In the rows, 128 means zero.
runs of hidden systems:
trace 1, depop (10 x 20):
[[148 128 114 136 193  82 157 120 149  85  96 108 134 130  90 109 136 156
  147  65]
 [120 158 117 151 155 125 176 100 163  93 105  64 135 157 110 135 153  86
  159  97]
 [ 77 129  98 157 109 148 147  74 145 145 142 106 133 181 145 132 145  76
  167 105]
 [ 98 104 123 164  62 132 145  89 140 198 146 125 153 138 163 132  91 121
  136 112]
 [147 103  93 168 104 129 130 107 144 178 136 151 163 123 138 137  82 190
   74 119]
 [172 142 118 148 159 140 149 175 171 130 142 148 164 127 133 150 101 174
   69  93]
 [148 167 111 141 169 149 145 187 150 112 164 109 131 147 109 163 143  95
   68 133]
 [124 146 127 112 131 167 108 155 139 112 205 123 122 146 137 132 140  47
  114 154]
 [106  85 152  98  91 150 102 138  88 142 187 134 120 125 147 146  99  88
  135 185]
 [141  67 153 114 119 104  91 125  75 138 158 183 120 104 116 113  79 149
  122 162]]
trace 2, tirus (10 x 20):
[[136  81  80 101 164  90 104  83 126  86 102 118 129 115 104 111 130 187
  148 148]
 [122  97 139 137 151  80 182  92 162  85  97 105 147 117 117 108 137 133
  191 108]
 [120 121  75 170 172  91 163  83 148 115  93 109 129 159  77 146 144 139
  118 150]
 [105 117 106 149 138 129 159  60 200 136 124 142 144 163 142 134 128 106
  170 126]
 [ 79 111  91 185 107 111 173 112 139 190 124 104 139 166 123 164 125 126
  115 122]
 [120 139  83 164 105 134 128 115 197 185 143 171 154 135 163 116 138 140
   96 114]
 [120 128 138 151  83 146 173 166 167 169 145 106 170 117 166 175 105 140
   91 136]
 [134 147  86 127 141 159 118 198 160 138 178 129 151 142 152 139 139 140
   69  94]
 [167 154 164 137 102 165 140 161 141 124 192 107 154 104 142 126  96  77
   93 112]
 [157 119 112 111 135 171  85 156  78 121 185 120 132 144 117 144  75 136
   76 117]]
trace 3, tirus (10 x 20):
[[135 208 115 131 150 171 108 147 151 121 112 168 106 163 134 125 186 103
  108 117]
 [114 165 171 108  81 170 121 117 117 163 129  88 104 134 144 165 116  68
  142 163]
 [ 87 119  83  87 111 134  51 148  85 173 151 122  93 134 142 113 145 141
  118 116]
 [143 119 168 112  67 100 111 138 123 138 134 128 137  49 157  66 138 126
  136 125]
 [153 103 113  95 133 124 112 164  98  81 106 105 136  90 121 140 134 197
   97 175]
 [146 134 145  92 168 132 140 145 154  40 128 109 142 116 139 102 158 121
  179  96]
 [141 141 123 147 154 114 143  94  87  88 118  64 111 141  64 136 129  83
  119 148]
 [126 113  89 110 149 138  84  35 134 120 137 144 116 159 120 104 109 119
  168 121]
 [ 95  88 149 155  97  82 159  88 103 176  98 105 129 128 115 125  97 139
  169 101]
 [130 122  82 146 151  83 120 114 166 164  86 177 127 119 118 112 148 191
  102 131]]
trace 4, dogon (10 x 20):
[[136 122 181 122 136  90 140 155 170 155 177 171 120  99 127  99 118  64
  136 122]
 [134  84 167 121 109 130 138 129 109 130 147 162 128 114 126 166  94 118
  121 227]
 [134 103 128 137 158  98 134 170 155 143 129 230 133 125 137 117 136 171
  111 132]
 [156 164 174 161  95 132 158 167  97 114  85 149 128  94 126 131 157 139
   92 172]
 [126 169  84 113 139 149  78 134 147 148 110 177  99 138 133 130 182 140
   88 173]
 [109 159 161  94  79 150 113 168 125 126  98 134 124 100 184 103 182 133
  164 116]
 [ 80 111  91 105 113 114  81 151  64 139 142 101  89 130 116 111 175 112
  120 158]
 [129  92  94  85 113 110 101 147 150  94 157  97 157  69 163  85 148 164
  134 115]
 [114  91 113 110 151 122 134 144  68  65  94  84 129 143 109 146 140 177
  151 131]
 [155 139  82 140 174  94 122 101 143  80 125 112 132 119  92  72 160 129
  123  82]]
trace 5, zer (10 x 20):
[[ 94  79 140 121 124 131 121 174 102 160 157 199 122 151 149 161 112 148
  121 167]
 [163 121 148 174 140  83 151 154 138 126 127 206 141  95 114  85 140 148
   96 125]
 [203 145 170 126 127 167 114 103 102  74 112 146 144 108 120 125  86 157
  118 141]
 [113 133 145 104 132 157 117 180  62  77 104 117 119 147 143 126 154 164
  161  81]
 [126 164 145 130 125 101 121 151  94 107 126  96  93 104  97  88 184  61
  128 137]
 [118 125 125  83 109 146  61  66 114 136 148 139  95 128 134 103 126  84
  160 166]
 [ 70  74 162 112 111  94 146 130 131 157 118 163 121 127 160 135 134 132
  196 149]
 [144 113 119 137 147  62 152 100 176 119  81 144 134  84 104 109 155 154
  127 174]
 [162 137 126 115 114 176 136  82 174  68 108 113 170 118 165 132 122 159
  149 136]
 [ 86 124 104 144 103 155 164 160  95  97 103  71 150 156 149 166 167 155
  133 132]]
trace 6, lere (10 x 20):
[[185 147 191 117  96 170 116 154 129 112 149 174 147  91 160 121  99 133
  109 146]
 [137 145 123 128 138 138  92 157  66 165 119 146  92 145  95 164 110 152
   67 156]
 [157 109 151  82 159 100  95 185 130 100 158 183 117  85 128  88 144 129
  121 141]
 [133 130 123  93 143 155 104 130 100  84 108 113 106 131 111 172 143 136
  118 219]
 [109 118 112  87 164 130  79 138  86  92 121 163 100 155 128  96 158 146
  173  93]
 [139 152 167 120 114 115 136 100  99  78  79  97 107  97 107 107 166  95
  164 171]
 [120 142  85 107 131 126  85  75 130 143  63 129 113 132 130 109 150 191
  150 102]
 [ 96 147 188 114 103 107 157 160 146 149  78 123 116 105 157 126 165 123
  183 116]
 [ 94 149  66 139 128  89 123 101 168 184 100  93 106 125 111 127 170 123
  108 144]
 [ 93 110 120 101  91 139 133 142 190 140 152 127 158 114 199 113 155 124
  170 112]]
trace 7, dogon (10 x 20):
[[ 89 144  96 115 133 154 140 147 132 127 136  32 124 167 130 169 140 105
  133  97]
 [108 111  96 120 151 144 140 127 156  92 197  82 146 159 140 125 129  76
  151  87]
 [132  81 134 141 128 157 144 104  94  71 185 113 159 158 129 129  82 101
  154 110]
 [165  97 126 158 154 129 125  95  99 115 169 158 149 154  99 112  60 137
  115  81]
 [196 149 174 149 137 142 134 101 122 137 119 134 140 120 101 140  49 146
  103  99]
 [159 175 163 120 168 133 119 115 153 179 103 145  95 147  93 169  80 118
  111 124]
 [134 164 196 112 135 120 141 136 188 178 129 150 104 119 131 147 112  70
  148 139]
 [ 95 103 171 118 118 115 140 144 140 171 158 170 105 132 135 162 121  74
  144 202]
 [109  79 146 140 110 100 150 174 149 149 165 205 145 108 158 123 133 130
  120 170]
 [135 106 139 159 104 128 155 184  95 116 122 178 148 113 139 145 145 171
   83 178]]
trace 8, nata (10 x 20):
[[ 97 152 128 103 164  95 103 169 137 203 114 144  77 142 111 137 139 122
  125  95]
 [135 127 189 100  86 122 131 150 173 175 155 141 136  76 167 131 103 101
  137 149]
 [133  83 113  91 155 126 120 187 133 117 152 146 137 116 133 172 113 177
   95 181]
 [127 115 161 143 111 126 135 203  59 100 170 140 135 117 131  97 140 112
  114  95]
 [163 144 133 138 106 139 113 106  93  91 129 119 119 102 102 119 147  96
   90 218]
 [152 135 132  96 162 174  78 101  72  90 132 134 106 166 107 136  91 133
  143 108]
 [ 84 124 160 121 101 104 126 105  72 154  75 105  90 132 116 131 141 116
  183 138]
 [149 127 159  88 164  98 113  92 183 111  93 180 110  99 127 106 132 135
  178 152]
 [107  83 153 117 123 153 173 143 141  90 116 131 166 147 176 165 115 167
  185 123]
 [ 94 119  92 154 147 100 152 166 135  93 112 164 131 139 134 101 216 135
  132 130]]
trace 9, lere (10 x 20):
[[151 147 158 138 105 186 130 171  96 107 183 138 137 140 140 153 115  81
   87 167]
 [162 129 101 130 136 150  68 134  62 115 173 151 119 134 105 103 105 133
   72 120]
 [178 117 183 100 118 140 108 161  77  78 137 148 134  82 125 115 102 151
  117 153]
 [151 128 121 104 174 118  95 144  75 111  85 131  96 131  81 153 117 184
  104 151]
 [145 128 162  66 188 104 108 162 139  82 108 154 103 111 117 114 148 143
  170 128]
 [118 150 129  86 162 130 110  89 129 107  79 108  81 145  99 156 150 110
  165 188]
 [ 93 124 125  93 141 120  88  85 127 129 100 166  94 145 142  92 158 124
  199 110]
 [ 98 136 154 147  84 107 149  80 121 137  69 126 109 115 132 114 170 101
  172 169]
 [ 99 136  77 158 105 108 126  96 153 164  75 150 132 129 149  97 179 171
  131 106]
 [ 99 160 150 151  83 130 177 170 170 147 102 118 149 113 174 130 184 121
  137 118]]
trace 10, nata (10 x 20):
[[131 123 123 111  94  86 104  87 170 177  92 135 126  71 148  86 135 162
  143 123]
 [160 107 127 101 140 126 145 142 182 108 114 100 174  93 152 141  97 202
  131  94]
 [108 126 106 142 147 104 178 193 137  93 134  67 152 128 122 134 170 131
  119  91]
 [137 152  98 144 132 131 133 125 158  98 185 103 136 124 120  95 163  47
  104 136]
 [118 101  73 135 121 160  95  74 116 139 187 106 134 165 122 142  89 101
  108 143]
 [107  97 102 151 124  83 103  96  81 197 126 132 105 142  94 108  96 144
  118  88]
 [170 134 178 151 115  80 152  94 152 170  97 132 134  79 101 115  81 135
  122 122]
 [158 134 156 124 182 127 180 155 170 118 106 112 141 137 109 194  85 152
  121 132]
 [ 94 143 154 144 157 126 178 202 136 130 150 137 118 167 124 155 156  75
  135 112]
 [117 139 131 139 108 144 120 130 152 146 178 183 119 135 147 126 152  56
  108 195]]
trace 11, depop (10 x 20):
[[187 169 190 168 142 134 162 158 117 114 123 153 143 120 105 123  99 121
   97  89]
 [150 186 124 133 162 177 124 112 126 110 109 132 105 174 100 176 137 101
  100 177]
 [101 153 167 106 130 150 115 156 156 157 149 187  99 153 160 135 149  76
  162 133]
 [107 113 146 128  74 102 123 128 118 181 126 136 109  91 133 137 142 106
  112 217]
 [151  98 112 112 110 127  85 122 126 105 131 199 143  94 159  83 145 181
  122 161]
 [141 122 162 115 128 118 154 202  95  86  90 118 140  97 134 138 144 190
  124 123]
 [144 173 106 139 160 122 103 136  77  86 105 118 101 137  84  89 177 115
  106 106]
 [131 180 169  82 118 172 109 111 128 102 105  83 109 128 147 125 139  90
  182 110]
 [ 63 112 106 100 117 117  94 102  97 185 102 110  80 158 124 145 138 125
  166 143]
 [129 112 141 116 102  74 109  91 163 185 118 143 125  76 140  76 112 144
  154 102]]
trace 12, zer (10 x 20):
[[100 145 101 146 104 112 120 127 122 120  93 152 126 120 147  64 211 137
  147  96]
 [141 157 173 136  66 135 136  77 126 144  98  87 121  91 128 130 121  93
  136 182]
 [ 87 101  86  80 104 130  79 111 123 151  96 115 122 125 165 127 145 193
  157 122]
 [115 121 155 134  93  86 179 159 176 148 126  78 150  72 146 122 149 108
  138 131]
 [148 102  59 109 123 127  91  80 140 113 140  87 144 102 121 128 118 161
   92 184]
 [101  85 121 144  88 144 161 138 144 119 166 105 181 132 182 120 112 137
  154  72]
 [122 101  90 174 137  85 159 115  90 135 122  69 132 126  73 143 117 136
   88 144]
 [149 141  93 132 140 140 106  79 156 136 151 107 145 137 130  92  97 128
  132  41]
 [106 112 154 123 146 131 161 146 110 150 134  69 119 162 106 200  73 113
  142 121]
 [116 134  64 118 196  93 106 143 165 144 146 137 110 152 100 114 151 131
  108  86]]

runs to name:
trace 13 (2 x 20):
[[ 99  63  63 127 117  91 100 123 127 149 191 122 140 114 129  97 128 125
  106 136]
 [143  82 131 122 111 135 160 148 120  82 121  99 183 103 154 142 102 202
  133 117]]
	dogon
trace 14 (2 x 20):
[[107  81 117 162 125 103 167 133 155 108 129 193 165 132 161  97 155 161
  157 113]
 [125 165 119 189 125 150 196 136 143  99 102 110 151 161 122 160 167 110
  103 149]]
	lere
trace 15 (2 x 20):
[[151 148  95 184 105 147 153  82 120 113  75 110 161 134 122 137 134 180
   93 134]
 [137 167 153 137 139 139 149 183 152 142 103 145 145 133 154 125 134 164
  126  37]]
	lere
trace 16 (2 x 20):
[[115 124 160 130 161  67 168 177 174 162 146 124 124 114 115 116 129  96
  144  79]
 [139 122  82 149 127 115 143  72 160 101 145  80 140 116 104 128 145  90
  106 194]]
	depop
trace 17 (2 x 20):
[[138 156 124 188 132  86 163 104 117 134  54 141 122 122  89 112 164 150
  109 133]
 [149 175 125 120 142 138 136 144 214 133  84 158 143 114 160 122 162 165
  127 102]]
	lere
trace 18 (2 x 20):
[[155 151 104 190 151 114 134 131 102 114 110 184 136 141  98  91 155 153
   83  93]
 [188 191 170 124 130 162 140 159 170  95 105 150 145  96 145 131 143 137
  102 140]]
	lere
trace 19 (2 x 20):
[[153 189 174 152  96 187 129 172  86 110 118 150 133 135 148 122 145 115
  107  98]
 [172 188 121 128 120 131  78 142 101 160 125 117 105  96  98 102 131 126
   61 119]]
	lere
trace 20 (2 x 20):
[[115 135  91 139 168 121 150 195 160 135 115 155 132 147 128 167 167 168
   82 148]
 [138 169 148 150  93 170 127 178 124 131 176 148 146 127 165  98 152  86
  100  85]]
	nata
trace 21 (2 x 20):
[[127 190 139 133  70 194 108 113 107 115  95 119 125 130 171 112 171 113
  138 125]
 [117 170 114  88  87 166  83 129  93 153  90  56 104 116 143 146 140 146
  120 120]]
	tirus
trace 22 (2 x 20):
[[146 135 125 108 128 199 116 161 115  75 119 145 157 148 173 147 129 191
  130 103]
 [ 91 158 104 131  97 134 119 164  86 115  91  92 114 127 140 111 211 134
  128 121]]
	nata
trace 23 (2 x 20):
[[105  68 169 109 159  76 160 153 156 128 166 151 128 122 127 126 109 102
  180 121]
 [116  66 143 161 124 101 180 138 138 101 164 172 158 122 132 135 129 117
  129 190]]
	nata
trace 24 (2 x 20):
[[ 96  84 116 143 153  76 172 109 140 109 110  99 144 137 117 110 130 144
  184  69]
 [128 116 115 176 139  87 190  92 195 102 130 128 160 122 123 106 152 102
  143 130]]
	nata
trace 25 (2 x 20):
[[163 114 181 139 132 159 131 124  94 129 130 186 139 146 124 151  53 156
  127 123]
 [144 138 153 123 175 114 132 189  85 101  91 159 115 137 108 124 139 178
  128  77]]
	zer
trace 26 (2 x 20):
[[100 121 133 159  93 113 121 102  91 208  88 166 103 142 118 150 117 149
  111 166]
 [172 160 182 125 141 121 115 142 146 162  95 201 118 105 129 120 101 166
  118 103]]
	nata
trace 27 (2 x 20):
[[185 162 145 155  92 150 126 105 159 148 119 155 162  91 151 101  97 158
   92 100]
 [139 159 104 127 138 152 142 163 133 140  88  73 136 137 122 187 119 186
   80 119]]
	nata
trace 28 (2 x 20):
[[151  92 124 136 166  97 166 108 130  64 106 123 140 118  93 150 129 151
  127 196]
 [137 141  97 147 136 166 141  95 148  53 120 134 161 154 152  99 161 138
  156  83]]
	zer
trace 29 (2 x 20):
[[135 126 167  97 138 115 120 184  73  95 112  98 122 104 120 105 126 156
  153  63]
 [144 140 140  86 154 105  98 143  98  86 149  79  97  96  89  99 146  79
  136 139]]
	zer
trace 30 (2 x 20):
[[137 149 116 137 151  94 138 179 151 148 174  88 128 105 101 105 138  82
   88  85]
 [144 123  92  98 129 163 106  97 152  86 181  68 138 124 128 139 115  88
  119 165]]
	depop
trace 31 (2 x 20):
[[113 125  62 172 124 112 160  91 188 159 128  91 160 141 130 128 129 138
  105 100]
 [107 137 120 165 104 170 186 114 150 128 111  81 166 167 153 175 117 133
  140 102]]
	dogon
trace 32 (2 x 20):
[[134 157  81  74 139 149  45 138 130 152 120 129 103 125 137 114 141 165
  107 104]
 [125 135 144  58 134 106 106 185 157 155 125  65 113  81 138 135 130 144
  135 102]]
	depop
trace 33 (2 x 20):
[[123 201 134 117 148 180 123 182 136 134 130 117 108 165 140 154 154  96
  112  96]
 [104 162 128 103  99 144  87 143 128 185 158 107  86 128 133 138 146  62
  109 159]]
	depop
trace 34 (2 x 20):
[[107 175 110 119 118 134  95 118 125 135  84 157  86 129 136 105 207 113
  132 171]
 [115 156 164 118  61 153 118 105 154 164 108 156 122 102 179 120 154 102
  151 174]]
	zer
